Z: rows in 3 groups, each row roughly a mix of its group's directions:
Z (87 x 11):
[[-14 -14  15   1  41  14 -44 -11  29   6 -12]
 [ 11 -20  -3  16   1 -30   9 -24 -17  53  14]
 [ 49  -1 -11  10 -41 -22 -21   6   9  15  -1]
 [ 12  30   0  -3   5   4 -31   2 -57  13  -8]
 [ -1  -6  -8  15  29  17 -35 -16  49  19   2]
 [ 13  18 -16  26  27  17 -22   0  43  24  17]
 [ -6  12 -19  31  20  17 -28  38  32 -11   6]
 [ 10  19   0 -26   9 -18 -34  -2 -37 -35  19]
 [-23  -7   9 -22  10  -3   4   8  53  29 -27]
 [  1  11 -14   4  -1   6  23  16  55  38  -1]
 [-24   2  27 -41   3 -18  -5 -14   2 -28 -36]
 [ 30  20 -35 -21   2  11  -8   5  13  -5  48]
 [-22   8  35  -9  11  -7  27 -40 -26  -7 -23]
 [-26  34  35  18  14  -7  23 -29  -6  -4 -24]
 [ 14  18 -13   8   4 -22 -52 -26 -15 -23  16]
 [ -5  18 -24  47  16  -5 -14  27  -7  12  33]
 [  4  11 -17  44   8 -38 -17  18 -20  16  21]
 [  0   9   1 -13   6  -4 -37   3 -57  23 -12]
 [-18 -40  15 -16   2 -50 -10  -2   3  17 -16]
 [-16 -30  12  16  22  31   3  -3  39  27 -18]
 [  2  -2  13 -20  48  39  -8  27   9   1  18]
 [ 30 -34   2   3 -19  11  33  -8  30  27  16]
 [ 24 -44   5 -15  19 -33  -5  -6 -35 -11   6]
 [-43 -13   1  -7  51  14  18   1 -12  -6  14]
 [ 44 -17  10  -9 -34 -29 -13 -20 -20   1 -15]
 [-38 -32  -6  -9  46  16   4  -6 -18   4  14]
 [-10   9  22  36  -1  16 -31 -27   7  -5 -40]
 [  6 -21  10  10 -10  13  13  -8 -59 -30   8]
 [-14   1 -42  39   8  26 -22  14 -23   3  15]
 [ 22 -20 -23 -26 -51  19 -16   1   6  17   3]
 [ -8 -24  17 -17  22 -25  28 -30 -38  11   6]
 [ 51 -17  -1   1 -32 -33 -17  -8 -11  11  -4]
 [-15  -8  19  54   5   9  18   3   5  25 -31]
 [  5 -39  24 -25   0 -19   2   8  13  48   6]
 [ 21  31   7  19 -17 -39  27  -9   3  33   8]
 [ 17 -11  -6 -26  30  39 -16   5  -6 -18  37]
 [ 17  22  22 -11  -3 -49 -14 -10 -35   2 -18]
 [ 19  -4 -16  -7 -16  -3 -16 -23 -43 -36  28]
 [-32 -24  38 -25  26   1 -16   2  -4  -8 -31]
 [ 24  29 -21  43  10  16   4  11  20  22  23]
 [ 28 -28 -10 -11  21 -21 -15  34  -9 -35  16]
 [-11  -8   9 -24  38  25 -11  14  45  19  -3]
 [ 41  11  21   1  -8 -35   2   2 -21  38  12]
 [-11 -17  -1 -49 -31  -9  41   9   5   0  -8]
 [ 19   5 -10  18 -31  -2  32   2 -47 -17  18]
 [  2 -19   9 -36 -31  28 -15 -20 -11 -26 -27]
 [-10   1  34 -52   4  14  14  -8  29 -12 -15]
 [-19  -1 -27  29  12 -14 -38  14 -40   9   1]
 [ -8  29  -7  33  23 -25 -18  31  -9  14  30]
 [  2  28  -6 -29  21   2   5  32  43  22  11]
 [-35  28  -1 -11 -15  49   6   4  25 -11 -11]
 [ 13 -16  -9 -29 -24   6  19  -4 -41 -30  24]
 [-30 -19  26  -6  -2  -1  32  16  17  22 -40]
 [-20  12  -3 -11  -5   7   8 -20  10 -58 -31]
 [ -7 -15  -7   3  15  41  -2  25  17  37  33]
 [-26  38  31 -30  26  -6  -9  15  12 -20  -6]
 [-14 -14 -16  15 -14  19  -8 -26   4  59   5]
 [ 32 -26 -23  -2  13 -16 -23  41   2 -20  22]
 [  1 -29  -4 -11 -29  -8  -4 -33 -38 -33   2]
 [ 15  -2  -7 -15  -3  -7 -29 -18 -43 -39  23]
 [ -5   8   8   4  24  24  27  37  33  33  -2]
 [-23  22 -17  22  15 -24 -36  11 -38 -13  -6]
 [ -5   3 -15  22 -12  -2  28 -14  36 -50  -5]
 [ 18  23 -14  32  31  17 -27   3  28  18  21]
 [ 10 -37   1   8   2   0   5  16  16  52  30]
 [ -3 -30 -17 -35 -16  40 -25  13   3 -24  -3]
 [ 14  33 -19  26 -23   9 -18  30  38   5   3]
 [-28   8  36 -37  24 -11   1  15  34  -4  -1]
 [-20  24 -27  24   3  -5 -22  -4 -31 -39 -17]
 [-22  13  23  -5  16  -4  20  33  28  30 -31]
 [-15  41  18 -20  -9  14  22   8  11 -42 -16]
 [-24 -32  32  10  18   3 -24 -20 -22 -14 -29]
 [ 18 -13 -27  11 -22  56  19 -17   1  -8   0]
 [-13 -19 -13 -20 -14   5  25 -24 -12  51  19]
 [ -1 -28  -7  37   9  14 -48 -15   4  20 -14]
 [ 26  12   5  53   0 -26 -29  -2  10  14 -13]
 [ -5 -47   5 -19  -3 -13 -19  -1 -23  42 -11]
 [ 23 -10 -31  -6   9 -17   3  44   9   0  39]
 [-22  11   4 -42 -33  26  32 -20  -2   8  -4]
 [ 13   8   2  -1  -3  45  32   3  42  -3  23]
 [ 32  29  14 -14   0  17 -14   5 -39  35   9]
 [ 19  12 -18  35 -29 -17  -6 -24 -36 -18  14]
 [ -6 -48   5 -19 -14 -34  -6 -19 -13  12 -28]
 [-34 -18  15 -24  19 -30 -34   9 -19  14 -17]
 [ 30   1  17  32  17 -53  -3  -8 -15   6  -2]
 [ 32  -8 -16  -1   7 -12 -22  46  10 -35  13]
 [ 31   3 -30  45 -24   6  25 -14   2 -13  12]]

which group is each row in? (one row of each group first):
[ 25  24 -30 -20 -27 -22  -7  -9 -19 -23  31] => Y
[  8 -10  -9  20 -20  -9  -1 -27  -1  61   6] => M
[-22   1 -42  48   3   2  -3   6   5 -30   8] => L

[ 22  -7 -28  46 -18   8 -11 -36  -7  -5  20] => Y
[-12 -26 -18  12  -4 -32 -30  -6 -43   9 -20] => L
[ 15 -19 -20  23 -28  -3  33 -25  24 -31  -8] => L
[ -6 -30   8   9 -10  -6 -26 -38 -36 -30  -9] => Y
[ 23  25 -18  50  -5 -18  17   7  10  -5  28] => L
[-26  -5  22   1  33  19 -14  -6  -9 -45 -26] => M
[-10 -15 -12 -27  -5   2   3  -7  60  25  -9] => Y
[  9  -1 -27 -27 -44  -9  39   0  16   8  11] => Y
[ 33   5 -14  -2 -24  47   7 -22 -30   1  -9] => L
